In the data rows, zero lies at 7.5, halfway between 7 and 8.
Here are some points, each followed by its number:
3 9 4 12 11 11 4 4 4 7 7 5 0
7 8 5 10 6 9 7 9 11 9 5 6 1
8 6 5 7 4 6 3 10 6 9 9 6 2
6 10 11 10 12 8 9 3 10 5 10 7 3
9 12 8 7 7 6 11 6 11 6 10 8 4
7 4 9 10 10 3 6 8 11 10 8 9 5
8 7 9 7 8 8 8 9 9 7 9 8 6
8 7 7 10 6 3 8 10 9 7 4 8 7
5 12 8 11 12 4 11 4 5 3 5 10 8
4 5 6 11 5 10 5 10 7 12 8 4 9
8 9 9 11 6 5 6 10 7 10 6 4 10
11 12 12 5 10 7 12 5 6 3 4 12 11
5 3 6 9 4 6 4 10 8 10 10 3 12
11 4 3 4 11 4 12 5 4 5 11 9 13
11 4 4 4 9 5 10 5 4 5 11 8 14
5 6 6 5 10 11 9 9 6 10 11 10 15
12 5 4 3 9 4 11 6 3 4 12 11 16
10 6 8 6 8 5 9 8 11 9 9 9 17
7 3 7 5 3 11 3 12 12 12 11 3 18
5 9 8 10 8 9 8 6 8 8 5 7 19
11 4 5 3 6 10 11 5 4 7 12 11 20
5 3 7 11 4 12 7 11 11 7 6 6 21
5 5 7 9 7 11 6 7 10 10 8 5 22
4 11 4 12 7 3 3 3 6 7 3 3 23
7 10 7 9 9 6 8 9 9 9 5 12 24
5 10 9 8 7 9 7 7 9 8 6 6 25
10 4 11 4 3 12 4 12 10 11 11 5 26
5 11 11 5 12 10 9 7 7 5 6 10 27
11 5 3 4 9 5 11 4 4 5 11 9 28
4 10 10 9 10 10 9 9 5 6 9 6 29
4 7 9 10 7 11 7 4 8 10 5 7 30
5 6 11 8 7 5 10 4 7 8 10 7 31
8 8 10 5 7 6 8 8 9 6 8 7 32
10 8 8 8 6 7 5 10 9 8 10 7 33
5 10 11 5 5 4 3 9 6 9 10 5 34
6 4 10 5 3 11 5 8 10 10 10 5 35
11 7 12 4 10 9 8 9 5 5 10 11 36
4 11 11 5 9 3 10 5 10 6 4 8 37
5 3 10 9 8 9 4 12 7 11 6 6 38
6 4 10 5 6 12 3 10 12 12 10 12 39
9 7 9 11 7 8 4 10 11 9 10 5 40
6 8 8 9 9 9 7 8 11 8 4 9 41
4 9 4 11 5 7 8 4 9 10 3 4 42
8 9 10 5 7 11 7 12 12 11 7 6 43
10 9 7 8 6 8 9 8 10 9 7 7 44
6 11 8 10 11 7 7 4 5 5 7 10 45
10 4 8 4 3 12 4 12 11 11 11 5 46
5 10 6 10 5 11 9 7 6 8 6 8 47
10 8 6 6 5 10 10 8 7 7 8 5 48
5 5 8 5 8 11 4 10 11 12 10 11 49
6 6 6 8 5 8 6 9 6 10 7 6 50
9 5 9 8 5 9 7 9 10 8 4 9 51
6 7 11 10 9 7 7 6 8 6 8 8 52
6 7 10 6 9 11 7 10 9 10 9 11 53
8 8 6 8 8 9 7 8 10 7 6 7 54
5 9 12 5 9 5 5 7 8 6 6 11 55
3 5 4 12 7 3 7 7 4 11 3 3 56
8 11 11 6 11 7 12 5 5 4 4 11 57
6 10 11 9 9 4 9 6 6 5 8 8 58
7 8 8 7 8 9 7 7 9 7 6 7 59
10 7 9 5 7 10 4 11 8 8 10 9 60
4 11 10 6 10 8 6 6 5 6 8 7 61
9 12 11 9 10 10 12 4 6 4 5 11 62
3 11 5 12 12 3 4 3 3 3 3 10 63
12 3 3 3 8 7 10 4 3 4 11 10 64
5 4 10 6 12 10 8 11 8 8 5 8 65
7 11 8 9 9 10 11 6 5 5 8 10 66
3 5 3 12 5 4 4 4 5 12 3 3 67
12 11 3 4 9 5 12 3 4 3 11 8 68
7 10 10 10 9 11 12 4 8 5 7 10 69
9 3 7 5 4 12 7 12 12 11 9 3 70
7 3 8 10 4 12 3 12 10 12 6 4 71
8 5 8 10 5 7 4 11 8 11 9 4 72
12 8 3 3 9 3 11 6 3 3 12 11 73
12 5 4 4 9 4 11 5 4 4 11 11 74
8 11 11 8 10 6 11 6 6 5 6 10 75
11 5 4 4 8 4 9 4 4 5 11 7 76
6 6 7 8 6 10 6 8 7 9 9 6 77
7 8 9 7 7 9 8 8 8 7 8 7 78
5 9 5 11 3 6 9 10 6 10 4 8 79
5 8 10 5 10 4 6 5 6 6 7 10 80
11 12 10 9 12 11 11 4 12 4 4 7 81
7 4 6 7 5 11 4 10 8 11 9 6 82
6 7 5 9 7 8 7 8 9 9 5 5 83
11 12 11 7 6 7 12 4 5 3 8 10 84
6 12 11 9 11 10 12 7 6 5 7 12 85
4 12 5 12 12 4 4 3 4 3 5 6 86
8 11 9 6 6 11 4 11 10 11 10 4 87
7 6 5 10 7 10 8 8 9 10 5 7 88
9 12 11 8 11 8 12 5 6 4 4 11 89
12 10 4 4 3 3 11 6 3 3 12 10 90
9 7 4 10 3 6 5 6 6 10 4 6 91
9 10 5 9 7 11 6 9 8 9 6 8 92
7 9 6 6 10 11 5 5 12 9 8 9 93
8 8 10 6 10 7 9 8 7 6 4 11 94
8 8 8 6 4 5 4 10 5 10 10 5 95
6 4 5 5 3 11 3 10 9 11 10 5 96
5 5 7 11 7 9 6 11 8 11 6 5 97
10 7 9 5 6 9 8 9 8 8 10 8 98
10 5 6 5 4 6 4 10 10 9 10 5 99
12 5 6 3 6 3 10 5 3 3 12 11 100
9 8 8 8 7 6 7 10 9 8 8 7 101
4 4 5 7 4 9 5 6 7 8 9 4 102
10 6 10 7 8 10 7 11 9 7 9 9 103
11 6 3 4 11 6 10 4 4 5 11 6 104
10 10 10 7 4 8 8 10 8 7 7 10 105
6 10 11 8 9 8 11 5 6 6 7 10 106
12 12 3 4 11 3 12 3 3 3 11 8 107
10 5 9 10 4 7 5 12 7 9 7 5 108
6 5 6 5 7 10 7 10 11 11 11 11 109
11 7 8 5 7 9 10 9 9 8 10 9 110
3 5 3 12 8 4 6 3 4 5 3 3 111
4 10 9 5 11 10 10 6 4 7 9 12 112
4 3 5 11 4 7 8 10 10 12 4 3 113
4 7 4 11 5 8 6 6 8 10 4 5 114
12 4 3 4 10 3 11 6 4 4 11 9 115
11 3 7 3 5 11 10 4 4 4 12 10 116
9 12 12 7 10 5 11 5 6 3 6 10 117
3 6 5 12 4 5 3 10 5 11 11 3 118
9 7 5 10 9 8 5 6 8 9 3 8 119
7 7 9 7 8 11 9 9 11 8 7 9 120
4 11 5 10 11 10 5 4 5 5 4 9 121
10 9 11 6 11 5 11 5 7 4 6 11 122
4 10 10 10 11 12 7 10 6 5 3 7 123
New points follow, each followed by the numbers of its three nearest points above by angle, nearest first.
6 7 12 4 10 12 8 10 4 6 8 10 36 27 112
5 6 10 6 11 9 8 7 8 7 5 8 65 27 94
9 11 11 11 3 3 5 11 5 7 9 4 10 95 34
11 11 9 5 4 4 4 11 5 6 7 12 105 90 95
8 9 7 9 5 9 9 8 7 7 6 7 47 79 48
5 10 10 7 8 10 10 7 9 8 5 7 25 19 59
5 4 11 6 12 8 7 9 11 7 7 9 65 53 6
7 11 10 7 11 12 8 7 6 6 3 11 27 62 85
9 9 8 7 5 9 8 9 10 8 8 10 105 44 110
7 4 9 6 8 5 10 9 10 7 4 12 94 51 17
6 9 10 4 11 12 3 12 7 11 10 5 87 43 60
5 7 12 7 10 8 10 9 11 4 4 11 94 27 41
10 11 7 8 11 9 8 6 11 10 7 4 81 44 54
8 11 7 12 9 10 6 5 8 5 4 9 121 45 19
5 7 5 9 7 10 9 9 5 8 7 8 47 79 88
6 6 11 7 10 6 11 8 7 8 10 10 31 106 112
3 10 4 12 9 3 6 4 4 7 3 8 63 86 23
5 11 7 11 5 4 11 9 4 10 6 8 79 56 10
3 4 3 12 10 6 6 3 4 4 3 7 111 63 86
10 5 7 6 5 11 4 11 9 10 10 6 46 26 18
7 7 7 11 4 12 5 12 10 11 8 5 71 9 97
7 5 8 10 5 7 6 11 10 11 8 4 72 71 12
9 9 10 9 11 11 6 11 11 10 7 8 43 120 53
8 3 9 6 7 11 4 10 12 11 9 9 39 49 46
6 11 8 11 12 7 8 3 4 4 5 10 45 8 63
6 9 8 7 8 6 8 7 10 7 7 7 37 4 25
4 5 6 11 6 9 9 9 11 12 7 4 113 97 22
4 9 10 8 8 8 8 8 4 5 4 7 123 61 29
4 5 9 6 9 7 5 10 7 11 7 5 38 97 12
6 5 11 6 12 5 9 5 7 7 5 8 80 122 94
8 8 9 7 3 5 9 11 5 9 9 7 95 108 105
5 10 10 8 10 7 11 4 7 6 8 9 106 75 85
9 9 6 8 6 9 8 9 8 8 5 7 92 1 44
10 10 8 10 5 10 10 8 6 5 9 6 48 84 66
6 6 12 4 11 11 6 11 9 9 10 11 53 49 39
10 9 8 5 5 10 7 9 7 8 7 5 48 87 26
8 5 8 10 5 7 5 11 9 11 8 4 72 108 71
8 5 5 10 6 8 5 10 9 11 8 4 72 9 71
4 10 8 7 10 4 3 7 11 7 7 11 55 80 24
8 5 5 6 9 10 8 10 12 11 10 5 70 18 109
11 4 5 4 7 11 11 6 6 10 12 11 20 116 110
4 11 5 11 4 7 4 10 12 10 6 4 1 83 114
8 11 10 5 5 5 7 6 10 5 9 8 32 4 37
4 10 4 11 8 4 11 3 11 11 10 7 42 4 31
5 9 8 10 8 10 8 6 7 8 5 7 19 30 47
9 9 9 9 4 7 9 11 8 10 5 5 10 108 44
10 10 7 8 8 7 10 5 11 6 9 6 4 81 44
10 9 12 5 11 4 9 7 7 4 10 11 122 117 36
6 8 6 10 7 9 7 7 7 7 8 3 0 114 9
7 9 5 10 10 7 7 7 8 7 4 7 119 121 86
6 8 9 6 8 8 12 6 6 5 9 9 106 112 66
4 10 7 12 4 6 5 10 8 11 5 4 10 114 79
10 5 8 4 3 12 3 12 12 12 11 6 46 26 18
8 8 9 6 8 5 6 8 10 7 7 7 32 55 101
10 9 8 6 4 4 5 9 7 11 9 9 95 33 2
10 11 12 10 4 8 9 11 4 9 5 4 10 108 105
4 5 5 11 5 9 4 11 7 12 9 3 9 118 97
4 5 5 11 5 6 4 10 7 11 11 4 118 12 9
11 6 3 4 11 4 11 4 3 3 11 4 104 76 14
9 8 8 11 10 3 8 9 6 9 8 5 10 56 101
7 4 8 9 10 7 6 8 11 9 8 10 5 49 39
9 9 6 10 6 4 5 11 12 8 4 7 7 101 1
9 10 9 10 4 7 7 11 9 10 5 4 10 108 101
8 10 7 9 7 7 9 7 11 7 8 8 4 44 81
6 4 10 11 8 6 6 12 4 6 5 5 38 108 97
6 10 9 11 9 4 11 4 5 3 3 10 8 75 89
4 6 9 5 6 10 5 8 9 6 5 9 59 39 55
10 6 8 5 4 5 8 10 11 8 4 9 51 7 17
9 7 12 6 12 8 11 10 8 6 5 9 94 122 65
10 5 9 10 4 5 9 12 7 10 5 6 108 10 7
7 4 12 5 12 3 3 8 11 4 4 12 55 80 94
3 7 5 11 6 9 3 10 7 12 9 3 9 118 97
6 7 7 7 8 7 7 8 8 7 7 6 83 111 12
9 8 6 10 9 6 8 7 7 8 6 8 119 63 8
8 10 9 9 11 11 8 8 8 9 4 6 123 81 19
7 8 10 8 9 12 4 9 11 6 3 11 41 59 120
9 4 4 10 3 11 3 10 11 11 4 4 71 1 82
10 10 7 6 4 5 4 11 11 8 10 9 33 101 99
10 10 8 5 5 7 8 9 10 8 6 9 105 44 43
11 3 5 3 8 11 11 5 4 7 12 12 20 116 64
4 11 10 8 12 8 7 3 10 4 8 7 3 61 45
8 6 7 8 9 8 10 8 12 10 9 7 17 120 109
10 7 10 6 9 9 7 8 8 6 9 9 36 103 6
7 7 8 8 8 9 8 7 10 8 5 6 59 41 54
10 6 9 8 4 4 10 12 11 11 9 5 101 108 17
7 8 6 9 5 9 9 9 10 9 6 6 1 88 83
12 4 6 3 5 3 12 4 3 3 12 12 100 74 16
9 10 6 7 7 7 9 6 9 6 9 8 4 68 107
9 9 5 7 7 7 6 8 6 8 5 5 91 23 83
8 7 10 9 6 9 6 5 5 7 4 6 30 19 91
10 8 10 5 4 8 10 11 10 9 7 5 43 70 44
4 8 10 5 10 6 6 6 6 6 6 8 80 55 61
11 9 10 4 12 5 3 8 5 6 9 9 36 80 55
11 6 10 8 3 10 9 10 5 7 7 11 105 98 51
5 10 7 10 8 6 10 4 7 5 4 10 8 63 45
12 3 4 4 5 4 6 3 4 3 12 6 76 14 64
5 9 10 7 5 8 6 7 7 8 6 7 25 34 30
7 7 8 7 6 10 8 9 11 9 9 6 70 18 43
6 7 4 11 7 10 4 3 10 10 3 10 119 114 30
9 4 7 11 3 11 5 12 9 11 6 5 71 108 72
5 4 8 6 11 10 6 9 4 6 7 10 65 15 112
10 9 12 4 12 12 11 11 7 7 11 12 36 6 103
5 9 5 11 5 8 4 9 5 10 9 5 118 9 50
10 8 12 4 11 12 9 11 7 6 11 11 36 103 6
8 9 9 6 7 7 8 7 10 7 7 8 32 4 37
8 6 5 7 4 7 4 9 10 9 10 6 99 96 18
4 11 8 10 11 9 5 4 4 5 5 8 121 45 86
5 7 10 6 11 5 7 7 6 6 5 7 80 55 37
5 5 10 10 6 10 7 7 12 12 10 6 22 35 71
12 9 4 3 9 3 12 4 3 3 12 11 73 74 68
7 5 11 7 9 10 10 7 7 7 7 9 65 106 69
6 4 11 5 10 6 9 8 6 8 7 6 65 31 80
7 12 12 4 12 4 4 8 11 5 7 7 55 32 37
9 11 6 5 6 11 4 9 4 8 4 4 92 87 48
10 11 9 9 6 7 8 8 12 9 9 8 44 4 101
10 8 9 7 9 6 10 8 12 7 10 8 17 4 6
10 11 6 9 5 5 7 7 10 5 8 9 4 90 105
